One vector is turned by the same rotation once a step. Each row is the vector after some number of steps, and that number follows the row.
The counts run from 0 to 278.
[ 11 -12  -3  12   5  22  -5  -4   9 -12  20   5   9  -6  14   3  -3  20
  12   5   5 -19  -5   5   0   1   5 -12  15  24   8  -8]
90
[ -3   9   8  -6  12   0  -7   8  15  -9  12 -10  14 -37  -7  -5   6 -12
   9 -17  16  11  18  -2   4  -6 -11  14   6   6   9 -17]
58
[ -7 -10  -3  17  11   8   6 -13   8   7  11   5   4 -26   4  -9   8   0
   9 -25  10  14  25   7  -3  10 -11  17  -5  17   2  -9]
49
[ 11 -20   6   0  -8  20   1 -27  17  16   4   5  -2   3  -3  -8  -9  21
  -8 -16  19  -7   2  -6  -6  15   4 -15   4  13   3 -14]
210
[ -2 -14  -6  20  11  19  11 -15  11   6   1   3   3 -19   1  -6   6   3
   3 -32  10  10  15   6 -11   8  -5  15   2  16   3 -16]
48
[  3  -3  -4  -6   6  15   5   5  28   0  -7 -15  13 -11 -17   0  16 -15
   7 -27  14  -6   0   3  -4  -1   5   7  11  13  11 -19]
38
[ 14  -1  13  -7  16  20 -10 -23  11 -21  23  -1   3  -8   1 -13  21   2
   3   0  -1  -9  -8  -3  19  -5  -9   3  11   8  12 -14]
104
[ -3  -3   8  -8   0   8   1 -10  20  12  16   3  14  -1   9  -2  15  17
   7  -7   9 -26  19   0   9  13   3 -10  -4   1  23   1]
215
[ -1 -10   5  12  11   5  -7   1   4   6  14   8   2 -20 -14  -6  -4 -28
  11 -11  26  -7   9 -10  -2   3   1   1  -1  19  18  -4]
43
[-11  -5  -2  14  12   5   3  -7   8   4  21   4  14 -28   5  -8   8  -4
  13 -18  11   7  25   6  -1   7  -6  12  -6  17   6  -2]
50
[  3  -5  -7  -5   9  24  -1 -17  24  -9  24  -8  12  -3   2  -7  19  18
   4  -4  -9 -11  -5  15   8   4  -4   6   5   6   3 -15]
112
[  3 -15   3  -2  -1   3  -8 -16  12   9  18  16  -1  -8   3 -22 -20  15
  10   3  25  -8   6  -1  -5   7  -2 -21   2  15   5   4]
190
[  0   7  -1 -14  -5  -4   6   1  22  16  19   6  13 -16 -14 -12  10  -6
  25   0   5 -14  11   2  15   9  -2  14   2   2  15   5]
14
[  7  -2   1  -4   7   9  -6  10  17   3  42 -14  15  -8 -16  -4 -12  -1
  10  16   1 -20 -10   1   3   6   0  -3  -2   2   5 -13]
117
[ -5  -6   6 -15  30   2 -15  14  14  -4   7   2   2 -10 -15 -14 -11  -8
  16   3  29  -9  -1   2  -9  -2  -7 -14   6  -1  19   1]
162
[ -1   1   1  -7  13  -7 -12   5  16   1  16   0   2 -19 -20   7  -3  -9
  11  -7  15 -16  12 -22   9  13  -3  -1  -2  -7  28  -8]
243
[ -3 -18   2   8  19  25   6  13  18   8  25  -7   4   7 -10   3  -2   9
  10   3   1 -22  -3  17  -9  10  -1  -2   0  -6  11 -11]
135
[ -2 -17  -7  20   7  22   5 -15  18  -1  -7  -1   3 -10  -3   2   7   0
   2 -32  11   2  10   6 -13   6   4   5   9  22   5 -15]
47
[-11 -20   1  14  27  10   1  -2   6  11  23  12  -1  -6  -4 -13 -11   8
  11   2  12  -3  11  16 -17  12 -18   0  -8  -1   8  -1]
152
[ -2 -10 -12   2  13   0  -7 -26  13  -2   4  11  -8 -22 -16   0  -1   1
  -1 -22  13  10  15 -16   5  19 -13   9  -3   2  12 -16]
249
[  0 -14  -3   2   8  15   1 -28  20   3   3   4  -3  -3   1   3  19  12
  -7 -28   0 -11  16  -5   5  16  -2   4  -2  -3  17 -13]
231
[  7 -13 -18   1  -5  13   4 -12  21   3   9  14   4  -2 -10  -2   4   4
  23   2   4 -25  -4   3   5  14  15 -11   7  23  17   8]
8
[ 14  -2  23 -20  -7  11   4 -14  21  12   1   0  -2  -2  -4 -20   0  16
  -3 -16  21   5   7  -8   5   6  -7   2  11  -7   4 -21]
203
[  0  -2  -4   7  -5   4   6  16  17  19  20  -6  16 -20 -20  -2 -13 -17
  18  -7  18  -8   8   2  -7   8   3   1  -1  15   8  -8]
35
[  9  -2  -1 -12   9  20  -3   3  28  -8  22 -19   9   2 -18  -6   5  -1
   3   2   1 -16 -21   4   3   0   0  -2  12   2   4 -24]
119
[  5 -13 -18   3  -8  22   8 -10  27   6   0   9   8   3  -8   0   6  12
  19  -7   2 -21  -5   8   0  16  13  -6  15  18   9  -5]
9
[ -2  -6  -1   9  16  12  -9 -15  11 -24   6   4   6 -22  13  -3  19   5
   5 -20  10   3  15   1   3  -6   0   2  11  24   9  -5]
67
[  8  -2   8  -2   6  17   7   4  21   0  -7 -12   6 -11 -15  -3  18 -15
   6 -33   8   1   8   0   0  -1   2  16  14   5  12 -20]
39
[  1  -9 -14  -9   3   7 -10 -32  25   0   5  -5  -2  -5 -12   1   4   3
 -13 -19  13 -12   3 -13   5  14   5 -17   0  13  14 -12]
229
[-13  -2  -6  11  14   4  -4   3   8   1  22   0  15 -26   7  -2   7  -7
  17  -8  11  -7  25   6  -1   4  -2   1  -4  18  18   3]
51
[  3  -1   6 -29  11  -1 -17 -12  23  -7  -5   0   4 -12  -7 -26  -3   9
   3 -10  28   5  -2  -1  -1  -4  -7 -15  15   5   0  -8]
184
[  2   3   2  -1  15   3   3  10  18  -7   0   4   4 -16 -10  12  13  14
  28  -9   1 -12  17   0  10  12  -3  15  12 -13  26  -7]
260
[  4 -23  -6   5  19  28  -8 -14  11  -6  20  -4  -4  11  -9  -6   2  -3
  -5  -2   8 -25 -17   3  -3   4   1 -12   6   8   9 -12]
127
[ -7   1   0 -13   1   4  -4 -19  24  11  21  -2  12  -9   9 -10  17  16
   5  -6   8 -15  22   0  11  13  -1  -7  -6   4  16   1]
214
[  6  10   7 -11   4   3  -3  -2  15  -9  35  -7  16 -24   5 -12   6  16
  18   5  -1  -3   4   6  13  -1 -11   9   4   7   2 -10]
95
